A single turn carries every row of the set below to another of its rows. Some are shown first; where does it send the rows asked next?
fafo: [ 14.9   8.4   5.6 -11.4  -5.1 -14.4  15.7  -3.0   1.9  19.2   5.0   1.7
   3.5  37.4  12.4  17.7 -11.1  12.2]
belo: [ 21.6   5.1   6.9  -5.8   2.1 -13.1   9.0   5.6  -5.9  13.4   6.5   5.7
  -3.8  29.6  16.8  18.7 -15.3  10.8]
sib: [ 19.7  -1.6  10.1  -4.3  -4.5 -11.9   6.8   1.3   4.4  11.8   5.7   3.8
   3.3  33.6  25.1   9.9  -1.3  10.0]
Kadi: [-20.7 -14.6   8.2   1.3   6.3 -10.2  -8.2 -12.2  12.1  -9.6  -7.1  -2.8
  -1.1  -0.5 -43.9 -10.6  -3.9   2.8]
lak: [ 11.5  10.3   6.5 -13.5   4.1 -18.2  10.6   1.2   2.3  18.7   3.2   5.2
   5.8  35.6  17.6  15.0  -7.8  14.4]
guf: [ 13.4   8.4   6.3 -14.0  -1.7 -17.0  15.1  -0.7   4.8  20.0   3.1   4.5
   6.0  36.7  14.3  14.9  -7.6  12.5]
miroz: [-29.7 -15.2   7.9   9.7  16.2 -11.5  -3.6 -10.9  13.8  -2.9  -5.0   7.7
  -5.8   0.3 -35.8 -13.4   0.8   5.7]
Siz: [ 19.4   2.0   8.6 -12.0   2.9 -18.6  12.8   9.7   3.2  17.1   2.8  11.5
   2.7  29.9  17.4  11.3  -6.0   9.2]
rav: [-26.0 -12.9   5.4  17.2  12.2  -4.6  -5.8 -15.9   4.7  -7.0  -0.1   0.6
 -13.6   1.4 -38.7  -5.9  -9.3   6.0]
mizam: [-25.1  -9.8   4.8  14.5  21.1  -5.7 -11.0 -15.1   8.8  -8.3  -8.7   5.9
  -5.0   5.0 -36.4 -10.9  -6.5   3.3]
Tuno: [ 19.3   5.2   7.8  -8.9   7.5 -16.7   7.8   9.3  -3.1  14.2   4.4   9.3
  -0.4  28.7  19.6  14.5 -10.7  11.5]
Nif: [-22.3 -13.2   8.4   0.9  11.0 -11.7 -11.1 -10.7  11.5 -10.3  -7.8  -1.6
  -0.6  -2.0 -41.2 -10.9  -3.0   4.3]
zos: [20.6 -0.7  9.2 -1.7 -5.7 -9.6  5.8 -0.4  0.9 10.2  7.1  1.8  0.6 33.6
 24.4 11.9 -4.8 10.1]
Tigo: [ 22.0   0.2   7.6 -10.8  -5.2 -15.7  17.4   5.9   3.1  17.9   3.7   9.1
   1.1  31.2  13.3  13.2  -8.0   7.4]
dutos: [ 23.7   2.0   7.0  -7.0  -6.2 -12.5  15.4   3.5  -2.1  15.4   6.2   5.3
  -3.1  31.6  12.5  17.8 -13.7   7.6]
reni: [ 20.5  -1.7  10.2  -3.3  -6.9 -10.6   7.8  -0.1   3.3  11.0   6.5   2.4
   2.1  33.9  23.8  10.7  -3.1   9.7]
zigak: [ 19.6   0.2   9.3  -2.1  -2.7 -10.6   4.2   1.1   0.6   9.7   6.9   2.4
   0.6  33.1  25.9  11.8  -4.6  11.3]
dov: [-22.2 -15.2   5.4  11.5   9.9  -5.7  -1.7 -17.5  16.1  -4.2 -10.0   6.9
  -2.1   7.3 -42.1 -13.6  -2.4  -0.8]
binab: [ 14.0  10.9   5.0  -9.0  -1.1 -14.0  11.4  -3.0  -1.9  16.9   5.9   0.9
   1.1  36.5  14.5  19.7 -14.0  13.6]
pago: [-24.3 -16.6   5.8  14.8   4.2  -4.9   0.9 -17.8  10.1  -3.9  -1.3   1.2
 -11.3   2.8 -42.6  -7.6  -6.3   3.1]
losi: [ 19.0  -0.2  10.0  -3.7  -1.7 -12.2   4.4   1.6   2.8  10.7   6.1   3.6
   2.3  32.8  26.7  10.1  -2.5  10.9]
Lado: [-29.4 -11.7   6.6  13.8  19.8  -8.9  -8.4 -11.9   7.2  -6.7  -2.4   4.9
 -10.1   0.0 -34.4  -9.4  -4.9   7.6]
nazo: [ 12.2  12.1   5.5 -10.2   4.9 -15.9   8.7  -0.1  -1.9  16.9   4.9   3.3
   3.1  35.3  17.5  18.2 -11.7  15.1]
zegu: [-22.4 -11.4   7.9   3.1  12.7 -10.1 -13.2 -10.9   8.0 -12.0  -6.5  -3.0
  -2.4  -2.2 -40.5  -9.1  -6.2   5.2]
Buzek: [-21.7 -10.8   4.1  17.5  14.5  -2.3  -8.5 -18.8   6.5  -8.7  -6.5   2.4
  -8.3   6.2 -40.4  -7.2 -10.6   2.1]
tove: [-25.1 -12.3   5.5  11.1  18.7  -8.3  -7.0 -14.1  14.7  -5.4 -10.5   8.7
  -1.3   5.7 -37.8 -14.4  -1.2   1.7]
vubon: [-20.7 -12.1   7.5   4.8   8.7  -8.3 -11.9 -12.9   6.6 -12.2  -5.4  -5.2
  -4.3  -1.2 -42.6  -7.5  -8.1   4.5]
mune: [-19.9 -14.3   7.6   3.6   4.9  -8.2  -8.3 -14.0   9.3 -10.8  -5.8  -4.9
  -3.4  -0.6 -44.5  -8.3  -7.0   3.5]
fozaz: [-26.1 -18.0   7.2  10.4   6.9  -9.0   2.4 -14.3  15.9  -2.0  -4.0   5.4
  -6.9   2.5 -41.1 -12.5  -0.3   3.0]
sipes: [-20.7 -14.1   4.0  15.3   7.0  -2.4  -2.3 -20.3  11.6  -6.1  -7.4   3.1
  -6.1   7.8 -43.9  -9.1  -7.9  -0.4]

losi -> zigak
Tigo -> Siz
And these:
rav -> pago
binab -> fafo
zegu -> vubon
tove -> mizam

